Each path is a new rotation, seen through one point. The rows after it are directions, each followed by how far the rotation turns it, in deg/step (0 if it stays put).
Each turn is a multiple of 5 degrees from 10 to 175, or 0.
Each row of a path follows its step; steps can be skipped.

step 0: [ -8.3  16.9   3.4   8.9 -34.2  -2.8 -12.2   1.3  13.3  -7.6 -23.9 -17.0
  -0.8  -0.6  15.3  -0.1 -32.8   5.8   5.0  38.7  -8.5 -22.6   3.5  -0.4
 -17.7 -32.9 -24.6  -4.4   8.8   2.4 -17.8 -17.6  24.7 -20.5  -4.2  11.7
  -6.5  -7.3 -26.8  26.4 -25.0 -17.6  13.3 -34.0 -19.4   3.2 -10.6 -23.8
 -31.1 -19.6  14.7  14.3 -17.2]
step 1: [  6.4 -18.9  10.7 -32.4  -0.7 -17.5  19.2 -23.8  13.8 -12.8  -2.6 -34.0
 -17.5   3.3  -9.4 -16.4  13.8   4.4  20.5   4.4  28.2  -8.1  15.7  28.0
  22.9 -16.7 -20.6  43.3   2.2  -6.5 -25.6  11.8  20.7  13.5   4.2  -9.6
   9.4   4.0  -7.5   1.1   9.7 -10.1  30.0  23.7  -5.7 -20.1   5.6 -21.6
   6.0 -10.2 -25.2 -13.2 -34.9]
step 2: [  0.4  -3.7  -2.8  23.4 -24.8 -46.9  -7.6 -23.2 -24.1 -31.2   2.4  -0.8
   6.8   4.5  36.9   7.8  22.4  22.2 -10.3  14.7  16.0  20.2   9.2   4.4
 -33.2   6.2 -19.5  -1.1   4.1  16.5 -18.7   8.0  25.5  -2.0  14.6   0.8
  15.6  -5.7  19.8  23.9 -22.3  10.9   8.5   6.4  34.3   5.2   0.0 -28.4
  -2.4  -7.1  30.2   8.1   1.4]
step 3: [-17.4 -25.7 -21.9   1.3  13.4  20.4  27.2  -4.6  28.9  -9.8 -25.0 -13.2
  -8.0 -10.8  -2.9  15.7   7.6   0.2 -14.6  19.4  12.7 -30.9 -23.4   5.8
  -7.2  -5.0 -27.5  -0.8   2.3 -27.9   4.9 -15.9  48.6  25.0  19.6  -6.2
  16.9  16.3   0.3  22.3  -5.2  13.9  -7.9   9.1  -9.5  24.0 -10.0 -14.6
 -21.9  -2.1   4.8 -37.5  -9.0]
step 4: [ -3.6 -23.7 -28.5   5.3   3.3 -25.5 -14.7 -42.1  -5.0 -23.6 -31.3  -1.4
  -9.1  12.9 -14.5  26.1  11.0 -10.2  19.7  19.3  17.1 -17.1   3.3 -18.7
 -22.2  -3.6   8.6  21.7 -30.1  24.6  -6.0  -6.2  17.7 -16.0 -21.3  32.0
 -10.0 -15.6 -11.5  -0.6   9.1 -21.8   9.5  15.2   4.3   0.4  -4.0   4.9
  -0.4 -46.0   0.7   4.5 -15.4]
step 6: [  3.6 -26.3  19.3   7.2  11.7 -14.3   0.6   3.2  -2.1  -3.5  -6.8 -17.9
 -30.0  20.1  12.1 -10.9  -0.5  -1.9   7.8  26.8  38.5 -16.7  11.0  13.9
  17.3 -18.6  -4.0 -10.5 -16.1  10.2   4.4  13.1  20.7  18.7  15.7  13.6
   1.5   9.9 -22.6  -2.1 -47.2 -29.3  22.8 -27.0  15.4  18.6  -1.5 -21.6
 -23.3 -17.1   9.3   2.8 -38.2]
step 7: [-12.6  -7.0 -25.3 -28.2 -15.9 -16.3  21.9 -18.0  12.7   0.2  -8.7 -13.6
   3.3  11.3  10.5  12.1  12.4   1.1   8.0  27.1  15.5   1.4  13.1   3.3
 -23.3  -0.4  -7.0   3.7 -11.2  22.1 -20.7  11.4   9.6 -16.0   3.1 -24.5
   2.2  20.0  11.5  45.9  22.8  16.1  -4.9  20.2  10.6 -33.3 -11.3 -32.1
 -11.6  17.0   3.1   8.0 -50.3]
step 8: [-17.2 -12.8  -5.6  29.3 -12.8  -4.6   7.6  -4.5  -8.9  -4.1  -2.9 -38.7
  19.6  11.4  16.0  27.8  -3.7   1.0 -17.8   0.6  21.4 -18.0  -4.0  26.1
 -18.6   8.6 -35.7  30.2 -19.7  10.0 -15.5 -17.5  50.0  13.5   0.7  -6.7
   3.5 -24.1   5.0   5.3 -15.6   8.1  25.2 -33.1   4.0   7.4 -12.0 -13.6
  -4.2 -17.8 -13.9   0.4  24.7]
step 9: [ -6.7 -13.9 -20.1   9.3 -10.6 -11.5  -6.8 -22.2   2.9 -11.4 -23.1   1.3
 -27.6  -5.4   8.4  -6.9  27.6   8.3  -1.6  18.0 -24.2 -42.4 -11.8 -12.5
   4.1 -20.1  -6.9   8.3   8.9  -9.8 -24.4  -0.1  22.5  -9.5  20.9  26.2
  24.8  18.7 -37.4   7.1 -17.7   9.7  -2.3  29.2 -15.0 -20.7 -18.9 -31.6
   4.0 -29.9 -15.7 -11.5 -16.6]
step 10: [  4.7  -4.5  15.2   0.9  -1.7 -32.7 -17.8 -59.8  18.3 -29.3 -10.2 -24.3
   1.5 -27.7   0.5  -0.2   0.3 -31.9   6.2   7.8  33.0   7.7   6.3  -2.3
 -16.4 -22.1 -14.0   5.1  21.1   2.5  16.0 -10.0  17.7  -1.6 -21.3 -16.2
 -14.8 -23.5  13.9  18.3   2.8  -5.6  13.0   7.4   6.0  22.3   2.8 -26.7
 -21.4 -22.7  -3.7  -1.2 -15.8]
[ -4.3  -2.9   6.7  10.5   3.7   2.7  -2.8   6.6   2.7  -2.6   3.7   8.9
  -2.5  -1.5  -3.3   0.8  -6.9   4.9  -6.1   5.3  -3.1  -7.1  -0.6  -1.6
  10.9  -0.9   1.4  -7.1  -0.6  -2.3  -4.1 -11.2   0.3   2.9   7.3  -0.6
   2.3   3.3  -4.3   6.5  -7.9   4.0   4.3   5.0  -0.9   3.2  -2.5  -0.7
  -4.0  -1.6   2.8   5.4  -1.9] : 120
[-11.0   4.9   1.4  -4.8  -6.2   0.9  -0.5   3.7  -5.3  -3.1   1.1  -4.3
   0.9  -9.4  -1.6  -0.5  -2.5  -1.1 -11.0  -0.6   2.1   0.8   1.0   4.1
  -6.6  -2.4  -3.2  -1.5   1.4   5.8   6.6  -1.1  -5.9  -7.6   0.7  -2.3
   4.1   4.2   2.5  10.7  -0.7  -6.5  -5.6   4.5   1.7   8.1   1.7   2.2
   7.8  -6.8  -3.3   5.2  -0.9] : 140
[-3.9  0.7 -6.6 -3.4 -5.4  4.8  0.4  5.2  2.8  0.2 -4.9  0.6  6.5  4.1
 -6.1  9.8 -5.8  8.6 -1.1  3.1 -2.8 -2.1 -0.4  0.3  2.9 -5.6 -4.2 11.1
 -5.9 -0.2 -8.7 -5.2 -0.9 -3.1 -2.9 -0.6 -1.7 -4.7  2.4 -2.7  8.8 -3.0
  6.4 -4.3 -6.7 -3.4  2.4  9.3  2.5 -4.9  0.4  5.4 -1.0] : 95
[ -2.2  -5.4  -1.3  -2.0   7.3   6.4   8.2   6.2   4.2  -0.4  -0.3  -2.5
 -10.3  -2.6   0.9   2.8   5.2   6.7   1.5  -9.1   1.9  -1.9  -3.8  -2.0
   0.7   0.7   6.5   6.9   5.9   3.7  -3.0   0.2   5.6   4.7  -1.8   7.5
  -3.8   2.0  -4.0   1.3  -8.0 -10.6  -0.9  -0.3   3.2  -1.8   7.7  -0.3
   4.6   0.6  -7.6   6.5   0.2] : 140
[ -0.4  -2.4  -3.2   1.2  -6.8   1.2   3.1   0.8  -3.7   0.7   7.0   3.5
  -2.5  -4.5   6.0   7.0  -2.7   5.3   5.9   9.6   3.8   3.9  -0.5 -10.1
  -5.7   5.6   0.4   0.9  13.0  -2.9   2.8  -2.3  -0.9  -6.4   3.1  -7.5
  -3.7   6.1  -2.6  -4.2  -2.0  -3.8  -5.0   1.1  -7.7  -9.8  -3.5  -0.9
  -2.3  -3.4   3.4   1.4   0.5] : 155
[ -3.5  -4.7   2.4   1.4   3.9  -5.7   9.2   4.2  -7.3   7.8  -6.0  -1.7
   4.6   3.7  -7.7  -0.7   8.7  -1.7   0.3   9.2  -4.3   2.9   1.8  -0.8
   7.7   6.8  -4.1  -3.7   1.4  -4.7  -3.5   8.6  -3.6  -3.4  -0.5   3.7
  -8.6   0.0   1.4  -0.4  -4.5  -3.6   3.9   5.9   0.5   1.6  -3.9  -0.3
   5.7 -10.0  -2.2  -1.9   1.2] : 145
